[[141 153 141 137 131 119]
 [136 141 125 116 126 117]
 [133 139 136 133 130 124]] => 141

[[123 139 119 116 122 134 127]
 [128 130 114 128 133 139 101]
 [155 155 135 114 136 104 132]] => 123

[[113 152 121 151 139 124]
 [ 99 106 124 125 121 129]
 [119 118 114 138 122 120]] => 113

[[128 125 129 131 130]
 [127 123 136 100 118]
 [129 126 127 124 127]] => 128

[[155 102 120 155]
 [126 133 139 119]
 [125 128 137 117]] => 155

[[108 126 100 111 103 132]
 [135 135 142 136 116 123]
 [135 155 128 121 117 118]] => 108

[[120 144 144 142 107 122 106]
 [121 123 129 126 127 130 127]
 [118 135 140 136 111 123 111]] => 120

[[112 127 153 154 155 142]
 [128 145 137 106 138 117]
 [129 148 115 102 100 110]] => 112
---
[132 150 102 131 112 115 128] | 115

[[136 137 123 116 125]
 [123 128 155 145 151]
 [146  99 124 141 130]] | 141

[124 131 128 116 123 107 114] | 107

[[130 130 132 124]
 [142 131 150 121]
 [122 110 111 127]] | 111

[[130 138 145 138 135 128 133]
 [132 137 153 129 130 131 109]] | 131

[115 131 121 102 100] | 102
---
[127 157 121 110 132 116 115]
110

[[139 126 136 135 131 123]
 [156 145 156 151 117 103]
 [140 139 139 134 116 123]]
135

[133 156 150 156 141]
156

[[121 138 130 123 129 124]
 [144 123 103 112 102 120]
 [133 126 118 122 118 125]]
123

[105 151 130 130 147]
130

[115 126 122 100 135 115 129]
100
---
[125  99 123 128 134] | 123, 134
[113 115 106 138 135] | 106, 138
[132 137 127 107 100] | 127, 137
[123 133 155 143 137] | 155, 155
[100 137 127 128 107 121 102] | 128, 137
[116 116 108 114 101 117 127] | 114, 127
[144 121 122 138 146 128 149] | 138, 149
---
[112 135 104 116 153] value 153

[[103 107 115 112 123]
 [124 126 150 154 109]
 [131 148 144 143 151]] value 154

[136 142 151 157 127 145] value 157

[128 150 142 135] value 150

[[141 149 135 138 126]
 [153 129 152 142 129]] value 153

[[115 138 131 133 106]
 [132 125 133 133 113]] value 138
---
[[135 131 134 123 128]
 [154 144 152 108 131]
 [141 137 140 116 131]] -> 140

[[144 141 127 158]
 [119 135 137 121]
 [136 147 137 139]] -> 147

[[119 109 109 123 129 109]
 [131 127 119 126 121 126]
 [154 146 146 133 121 143]] -> 133

[[136 108 127 154 113 139]
 [150 122 108 111 104 121]
 [140 118 112 124 107 125]] -> 124

[[151 136 121 136 140]
 [152 146 123 140 134]
 [156 142 125 141 136]] -> 125

[[126 128 111 133 130 128 138]
 [131 109 135 107 114 123 133]
 [127 119 132 121 124 123 132]] -> 124

[[105 121 126 114 117 139 138]
 [115 145 133 128 158 124 145]
 [136 152 124 147 145 148 154]] -> 145

[[133 130 143 102 145]
 [137 137 114 115 146]
 [133 146 109 106 143]] -> 109

[[121 140 117 138]
 [138 150 132 128]
 [130 148 126 139]] -> 148
---
[150 158 101 138  99 110] result: 158
[ 98 138 132 155 139] result: 138
[124 155 123 137 108] result: 155
[129 127 125 121 153 129] result: 127
[117 135 147 112 128 155] result: 135
[ 98 133 104 114] result: 133
[113 156 139 150 132] result: 156
---
[108 112 107 146 121 147] 147
[121 135 135 126 157 134] 134
[141 144 112 105 112 143] 143
[123 109 133 142 106] 106
[158 135 111 137 114 142 126] 126
[107 145 142 153] 153
[118 121 108 115 155 130] 130
---
[[128, 128, 127, 145, 151],
 [120, 139, 117, 145, 120]] Out: 127

[[151, 117, 119, 115],
 [135, 132, 117, 118]] Out: 119

[[131, 126, 126, 129, 124],
 [142, 103, 119, 118, 122]] Out: 126

[[103, 142, 116, 124, 127, 115],
 [150, 134, 141, 131, 131, 142]] Out: 116

[[122, 104, 133, 140, 118, 150],
 [109, 103, 125, 158, 128, 143]] Out: 133

[[114, 152, 120, 126, 126, 117, 131],
 [129, 141, 121, 125, 151, 112, 111]] Out: 120
---
{"in": [[126, 124, 131, 126, 128, 140], [101, 101, 105, 150, 128, 126], [149, 148, 132, 125, 141, 113]], "out": 126}
{"in": [[136, 135, 125, 134, 117, 132], [134, 133, 132, 134, 109, 121], [99, 142, 144, 113, 108, 135]], "out": 136}
{"in": [[107, 154, 153, 151, 141], [114, 148, 151, 145, 143], [109, 153, 153, 150, 142]], "out": 107}
{"in": [[137, 153, 124, 141, 128, 155, 147], [118, 137, 125, 128, 133, 133, 135], [113, 119, 121, 118, 130, 115, 119]], "out": 137}
{"in": [[101, 134, 132, 139, 132, 124, 126], [149, 124, 134, 129, 145, 124, 140], [100, 115, 126, 137, 141, 134, 127]], "out": 101}
{"in": [[142, 119, 154, 120, 115], [115, 123, 140, 111, 146], [145, 140, 141, 129, 104]], "out": 142}
{"in": [[131, 154, 134, 110, 111, 111], [150, 110, 108, 126, 125, 125], [109, 109, 148, 143, 141, 140]], "out": 131}
---
[141 148 130 105 101] --> 148, 141

[[146 129 148 141]
 [136 138 154 128]] --> 154, 148

[156 155 139 143 120] --> 156, 155

[147 116 151 140 136 154] --> 154, 151

[110 131 118 157 145 121] --> 157, 145

[105 145 107 151 122] --> 151, 145

[112 115 102 129 114 141] --> 141, 129

[139 132 103 153] --> 153, 139
---
Input: ((142, 150, 143, 143, 139), (142, 149, 109, 108, 108))
Output: 108
Input: ((133, 151, 153, 114, 110), (114, 110, 116, 146, 138))
Output: 146
Input: ((145, 152, 152, 139, 117, 149), (128, 125, 128, 127, 127, 128))
Output: 127
Input: ((134, 126, 132, 132, 157, 131, 121), (135, 122, 134, 128, 140, 125, 120))
Output: 125
Input: ((132, 131, 132, 135, 132, 138, 127), (142, 135, 153, 146, 154, 150, 140))
Output: 150
Input: ((137, 127, 144, 116, 141), (120, 152, 126, 128, 126))
Output: 128
Input: ((131, 120, 139, 126), (105, 144, 146, 151))
Output: 146
---
[[124 143 136 124 141 136]
 [141 135 144 152 135 130]
 [120 140 143 154 132 127]] Out: 141

[115 143 119 133 102] Out: 102

[[127 134 120 129 141 139]
 [126 130 152 124 122 139]
 [127 135 124 129 141 142]] Out: 141

[131 127 143 135 150 142 125] Out: 150

[[124 124 111 142 146 117 136]
 [117 135 151 146 116 126 126]
 [123 122 104 144 147 112 140]] Out: 146

[143 117 143 127 104] Out: 104
---
[[120 127 128 146 149 123]
 [122 126 128 144 152 124]
 [119 131 148 138 140 117]] Answer: 126

[[121 127 126 131 107 131]
 [136 130 124 129 124 115]] Answer: 130

[[130 135 133 125 132 122]
 [121 118 121 128 121 150]] Answer: 118

[[134 124 131 131]
 [141 127 139 137]
 [105 132 110 114]] Answer: 127

[[103 137 126 131]
 [114 122 113 127]] Answer: 122

[[146 146 102 120 135]
 [136 136 117 104 142]
 [149 149 102 118 143]] Answer: 136

[[128 146 118 118 149 125 120]
 [138 116 153 114 136 128 109]
 [111 111 146 117 138 122 104]] Answer: 116

[[143 118 129 117 129]
 [112 131 118 140 119]
 [131 140 153 122 142]] Answer: 131
---
[106 130 143 148 105 139] value 106
[105 122 135 116 125] value 105
[126 151 139 123 129] value 126
[126 124 143 150] value 126
[131 102 136 122 135 113 120] value 131
[141 109 105 123 103] value 141
[126 118 108 105 106 105] value 126
[139 122 133 121  99 101] value 139
[134 154 107 104 130 148] value 134
---
[[136 130 128 127 128 133 136]
 [136 130 128 127 124 122 120]
 [100 123 128 133 133 129 127]] => 136

[[105 143 137 126 109]
 [103 144 137 124 110]
 [127 115 125 126 152]] => 109

[[136 126 124 116 137 105]
 [130 154 132 108 115 148]
 [137 122 123 120 132 128]] => 105

[[128 136 135 129 130 132 131]
 [126 156 123 132 135 132 134]
 [127 115 127 140 132 128 119]] => 131

[[125 112 117 136 122 129 114]
 [123 119 116 138 124 123 130]
 [134 126 134 136 122 148 150]] => 114

[[141 134 133 142 134 157 141]
 [118 145 121 111 128 121 156]
 [135 135 136 123 120 131 133]] => 141

[[139 156 133 127]
 [152 132 120 115]
 [148 131 136 130]] => 127

[[125 124 127 127]
 [137 130 111 139]
 [137 117 103 133]] => 127
---
[103 110 107 140 144] → 107
[ 98 157 141 140] → 157
[113 140 135  99 140 150] → 99
[100 154 133 135 120 117] → 135
[116 127 102 148 140] → 102
[128 118 102 110 156] → 102
[120 154 121 109] → 154
[150 109 149 123 118 149 138] → 118
[131 149 133 139 130 128 147] → 130
---
[[122 113 128 141]
 [137 140 127 106]
 [137 141 127 106]] result: 127

[[134 132 112 119 134 119 112]
 [134 134 111 121 129 138 129]
 [128 137 135 144 123 156 129]] result: 135

[[131 124 132 137]
 [101 122 101 130]
 [107 121 106 126]] result: 106

[[118 136 117 133 124 127]
 [139 135 130 145 116 135]
 [ 98 142 113 126 113 128]] result: 113

[[130 130 129 124 127]
 [117 102 112 136 121]
 [129 130 126 127 127]] result: 126

[[121 132 124 137]
 [126 137 126 129]
 [129 114 118 101]] result: 118

[[146 148 133 117 105 140]
 [135 148 141 119 109 137]
 [127 136 143 114 108 138]] result: 143
